In the rows, zero is written as 128.
Where one turn sends some rows of the set: a few examples, then the rows asked:
J_146: [127 140 158 117 122 122 139 150 147 136 146 158 132 123 128 134 109 115
 120 146 133 109 144 199 138 152  67 119 107 132 128 122 147 159 110 127
 146 153 152 141 127 120 128 115 147 133 140 126 111 114 130  95 120 138
 124 118 103 149 135 148 155 144 137]
J_127: [135 131 127 120 136 131 125 162 148 171 128 115 118  93 126 127 124 151
 100 134 141 155 146  40 138 119 145 118 172 128 133 133 148 138 119 116
 147 155 132 145 132 109 134 146 139 121 112 117 125 151 125 100 118 122
 128 121 121 143 127 107 121 148 139]
J_653: [130 139 162 120 122 119 138 149 155 129 148 155 127 124 130 136 110 116
 116 146 134 112 143 199 136 150  63 118 108 134 121 127 147 162 110 127
 141 150 153 131 129 119 128 117 144 135 143 127 113 108 138 102 125 137
 124 118 107 150 139 141 159 140 138]
J_514: [147 148 128 138 140 124 119 126 141 110 143 117  84 112 124 105 119 122
 120 130 125 170 131 116 156 145 132 154 104 120  91 141 123 135 107 119
 122  92 105 133 119 127 136 101 149 135  93 139 111 112 176  97 152 124
 133 132 118 125 152 118 150 111 122]
J_548: [139 131 126 116 144 123 128 159 142 151 131 104 114 105 115 121 139 167
  98 127 138 158 142  50 134 120 141 129 176 130 115 133 138 154 126 118
 154 159 115 104 126 119 146 145 125 136 130 125 137 149 132 122 130 117
 130 133 122 142 142 118 133 145 146]
J_259: [155 147 123 114 142 130 135 134 106 109 134 126 104 102 107 115 121 128
 131 134 165 169 146 120 136 167 133 127 121 131 112 138  82 146 134 137
 135 100  99 126  91 136 139 129 137 141 108 118 150 125 143 104 134 128
 141 163 112 125 124 124 114 118 122]
J_315: [146 133 133 114 148 110 126 134 126 130 162  96 126 171 119 138 125 151
  93 153 143  45 120  95 129 129 118 126 112 141  81 140 108 135 122 112
 127 156 115 138 154 124 142 139 121 152 114 122 131 146 145 133 127 130
 109  73 128 136 129 124 121 105 150]
J_506: [140 134 137 126 143 133 137 127 104 191 130 159 147 176 135 143 109 107
 136 145 125 144 143 168 115 103 188 127  78 137 130 136 104 125 121 119
 129 126 101 111 156 118 141 128 134 135 139 126 125 140 123 108 118 137
 125 115 131 138 122 127 137 152 138]
J_317: [139 132 128 111 152 110 125 134 136 143 160  98 122 157 122 152 111 140
  90 167 143  48 120  88 128 134 118 117 111 147  94 151 116 124 118 107
 109 155 128 157 162 120 137 149 129 137  98 125 127 146 136 124 118 128
 116  71 128 135 122 115 112 111 143]
J_927: [154 147 130 123 137 135 126 137 126 121 135 132  97  86 126 125 103 111
 129 146 168 167 145 107 134 162 134 115 117 136 121 145  91 130 119 130
 121  92 120 160 105 121 129 136 147 127  90 115 140 113 144  89 127 135
 140 152 119 129 117 104 109 113 117]
J_291: [142 149 115 131 135 128 130 129 115 132 135 131 100 116 118 100 121 123
 128 127 127 169 139 120 167 148 143 151  99 105 111 129 126 129 114 123
 130  98 100 164 114 135 137  92 157 127  85 136 103 136 159  77 136 128
 126 132 107 119 137 134 139 124 117]
J_173: [143 132 152 135 146 130 122 125 133 174 138 148 129 169 149 150  99  99
 125 151 125 146 136 157 107  98 179 120  83 151 113 149 102 125 109 114
 117 117 116  92 164 109 136 138 134 138 139 128 128 111 142 122 129 135
 133 112 146 144 137 102 149 136 141]
J_96: [139 132 145 129 146 137 128 127 123 193 133 156 136 161 143 154  95  93
 131 158 128 146 141 155 111 100 186 114  80 147 131 146 108 117 111 113
 112 119 116 122 164 109 133 138 143 127 128 128 123 122 128 107 116 139
 132 110 137 142 122 108 136 146 133]
J_802: [138 131 137 129 135 128 116 157 159 154 137 106 108 103 133 119 127 156
  92 127 132 154 138  41 137 110 143 129 171 127 112 133 153 146 112 111
 152 148 129 122 138 106 136 137 134 132 122 122 120 138 147 111 134 124
 124 116 129 145 146 101 142 137 148]
J_987: [141 134 127 113 141 117 130 136 118 153 159 108 137 165 120 137 119 144
  96 158 144  43 125  92 135 132 127 123 110 133 101 138 114 125 121 111
 124 155 120 172 158 121 135 135 127 142 100 118 122 159 131 112 116 137
 103  66 121 134 115 128 109 112 146]
J_130: [137 132 123 120 132 129 131 159 131 168 128 113 125 112 118 109 138 164
 102 119 132 155 146  51 147 115 150 133 169 114 126 121 151 149 122 119
 166 158 113 134 127 118 142 128 133 132 123 120 119 163 131 103 124 123
 115 120 115 140 135 126 134 149 145]
J_717: [126 137 155 111 130 118 144 147 147 130 142 155 129 118 120 142 110 118
 118 150 135 112 144 200 134 156  62 116 108 137 127 127 141 160 117 129
 138 156 150 128 123 123 130 124 142 131 144 129 122 112 124 104 118 132
 129 126 106 149 134 147 151 150 134]
J_709: [144 131 141 125 152 127 133 124 113 172 134 146 136 177 131 149 112 112
 130 146 125 148 139 169 109 103 180 127  82 149 116 145  98 132 123 120
 121 127  99  79 154 121 142 136 127 142 147 134 135 127 132 128 127 131
 133 121 137 141 134 122 145 145 139]
J_638: [127 138 160 114 128 121 141 149 156 134 143 157 125 114 127 143 104 110
 117 154 136 113 143 197 134 157  62 112 108 138 130 129 145 157 111 127
 135 153 160 137 128 119 128 125 147 129 138 127 119 107 125  99 118 134
 130 122 106 149 133 141 150 147 132]
J_956: [139 133 120 104 153 109 137 135 114 145 152 101 133 169 106 142 130 152
  97 156 142  47 122 100 134 138 120 126 112 138  95 142 109 133 129 111
 121 163 108 148 150 133 145 141 123 145 109 127 130 164 127 127 117 126
 112  76 120 131 119 141 109 120 143]

J_315 -> J_956
J_802 -> J_548
And these:
J_291 -> J_927
J_638 -> J_653
J_506 -> J_96

Where one turn sends some rows of the set: a few examples, then the rows asked:
J_91: [122  98  96 153 114 114 183 156 101 179 107 138 110 132 128 118 117  96
 171 149 146 128  97 106 126 144 128 150 128 127 110]
J_891: [145 135 135 145 148 114 183 177 117 153 122 140 111 150 141 129 100  93
 195 152 154 141 135 110 106 142 137 142 119 141  84]
J_656: [138 141 122 158 112 112 177 166 131 160 113  97  85 118 137 134 100 105
 133 137 103 118 101  96 138 116 142 142 137 155  85]
J_162: [101 154 141 128 122 107 149 128 123 106 133 145 130 112 136 152 112  90
 148 151 136 153 114 136 121 169 101 152  73 114  94]
J_77: [129 176 115 130  82  87 160 121 134 141  79 105 135 125 154 129 123 110
 166 130 143 155 135 118 110 130 133 110  89 100  83]
J_113: [113 146  87 117  91  94 120 122 113 156 130  93 109 131 140 134 114 123
 148 127 141 156 111 116 110 142 106 120 109 144  83]
J_21: [122 147 170 139 115  98 165 142 126 136 112 138 114 163 136 136 100 112
 189 146 158 135  93 130 112 152 173 135 110 152  95]
J_921: [122 145 113 123 119 103 131 128 130 137  78 130 113 124 144 147 148 123
 198 138 108 147 133 127 113 135 155 139 107  84  75]
J_449: [129 109 145 144 126 136 196 121 103 153 119 118 121 149 110 135 107 120
 123 148 113 107  80 122 130 148 123 142 128 127  98]
J_983: [124 140 139 151 125 115 183 118 149 138 128 151 122 122 114 125  93 123
 137 139  83 139 146 116 118 154 155 171 107  77  69]
J_264: [153 148  97 138 134  97 152 159 115 149 112 146 108 140 129 153 138 124
 168 110 121 154 145 114 104  95 108 160 108 128 116]
J_518: [136 152  99 147 119 114 151 166 109 170 120 138 110 102 156 137 128 108
 163 101  80 140 118  97 122 140 135 139 106 158 116]
J_563: [138 155 105 153 128  94 142 143 129 159  81 122 121 143 136 122 105  89
 135 148  70 170  93 118 115 123 128 135 118 143 114]
J_471: [131 141 103 123 107  91 156 144 129 124 101 147 118 122 138 129 106 116
 107 149  58 136 112 125 113 154 150 144 103  88 110]
J_152: [135 132 117 186 120 125 185 124 124 122 122 114 126 129 104  95 126 134
 140 130 138 144 120  98 104 159 126 154 148 117  92]
J_565: [124 171 121 113 108 112 154 121 116 149 100 149 100 137 171 139  81 105
 162 118 104 135  90 145 132 170  96 130  88 110  90]
J_958: [148 124 171 129 106 111 154 128 148 145  89 132 112 171 130 107  98 130
 131 128 146 167 114 128  97 134 134 165 117 123 105]
J_523: [154 140 119 138 114  85 152 145 125 155 145 114 108 136 135 132 124 120
 126 129 169 129 108 160 118 136 165 146 110 115  98]
J_918: [121 118 135 138 120 138 156 111 125 112 109 122 128 134 127 112 117 128
 106 137  91 137 123  97 116 182 146 115 122 123  87]
J_176: [ 99 138 125 165 130 136 134 128 110 126 134 156 136 138 136 135 122 129
 162 144 101 136 132 125 109 166 116 177  86 108  59]
J_677: [137 140 140 160  97 134 191 144 106 129 120 134 117 159 156 106 116 139
 182 128 132 117 114  86  90 147 109 153 115  96  62]
J_202: [129 146 154 147  68 119 160 120 128 102 125 151  97 145 150 130 118 134
 149 108 138 130 115  87 112 139 104 145 108 118 103]
J_763: [128 147 139 129 119 113 145 126 124 156  96 114 137 137 142 135 110 120
 184 137  41 162 119 104 113 150 122 144 112 100 109]
J_366: [119 179 164 119  99 123 151 166 152 109 128 126 107 149 150 139  92 120
 133 122 105 141 120 114 121 177 121 165 125 123  95]
J_225: [138 160 119 153  94  83 151 154 119 152 131 121 132 148 138 154  97 145
 133 126 136 139 141 130 117 111 122 168  81 151 111]

J_77 -> J_21
J_677 -> J_921
And these:
J_366 -> J_113
J_563 -> J_449
J_518 -> J_152

Where one turn sends some rows of the set: a few examples, then the rows asked:
J_522: [125 129 118 100 106 175 167 121 139 106 148  99 152 107]
J_736: [126 122 142 109 137 165 144 119 120 147 138  86 154 131]
J_52: [118 129 121  98 116 180 159 124 154 121 158 107 139 106]
J_416: [119 148 156 113  83 184 138 114 124 129 152 122 159 115]
J_949: [115 134 146  98 126 143 117  99 126  91  80 145 171 103]
J_478: [140 176 125 109 109 163 149 130 149 110 110 153 160 124]
J_858: [143 152 115 110 143 137 161 131 139 115  98 121 157 128]
J_953: [136 167 151 125 128 139 135 125 124 137 100 137 161 140]
J_422: [116 132 141  95 130 142 122 101 130  86  79 141 170 100]
J_249: [122 135 158 114 121 143 127 100 127  88  83 156 151  99]
J_525: [131 134 117  94 117 192 159 126 149 115 150 103 152 115]
J_930: [130 112 120 101 170 165 106 105 169 117 132 117 154 125]
J_850: [116 136 142  95 122 147 120 101 132  84  82 147 170 100]
J_628: [134  97 147 100 136 157  95  98 174 103 125 122 164 145]
J_693: [124 126 151 113 132 138 132 102 127  86  81 146 148  99]
J_330: [124 132 146 108 124 146 134 104 134  79  84 152 149  94]
J_557: [134 100 150 128 117 136 142 122 173 110 111 128 116 127]
J_607: [123 151 158 108 102 194 130 118 130 142 152 123 160 128]
J_79: [133 115 155 127  98 151 138 123 182 106 118 147 119 124]
J_777: [131 112 170 134 105 140 125 119 166 122 113 142 121 131]
J_448: [133 105 153 102 126 166  90  97 175 102 127 134 167 145]
J_589: [113 146 156 110  99 186 132 119 138 143 159 124 145 117]
J_314: [120 121 149 118 120 154 145 114 111 140 138  88 155 121]
J_654: [115 120 147 112 133 159 143 119 128 151 149  93 141 123]
J_274: [135 102 142  97 129 164  97 100 181  94 128 130 165 140]
J_396: [129 134 126 100 142 188  97 105 179 109 141 144 158 121]
J_468: [126 129 150 111 154 172  84  99 156 134 134 134 158 134]

J_628 -> J_274
J_525 -> J_607
And these:
J_52 -> J_589
J_930 -> J_396
J_422 -> J_850
J_314 -> J_522
J_79 -> J_777
J_953 -> J_858
J_330 -> J_249

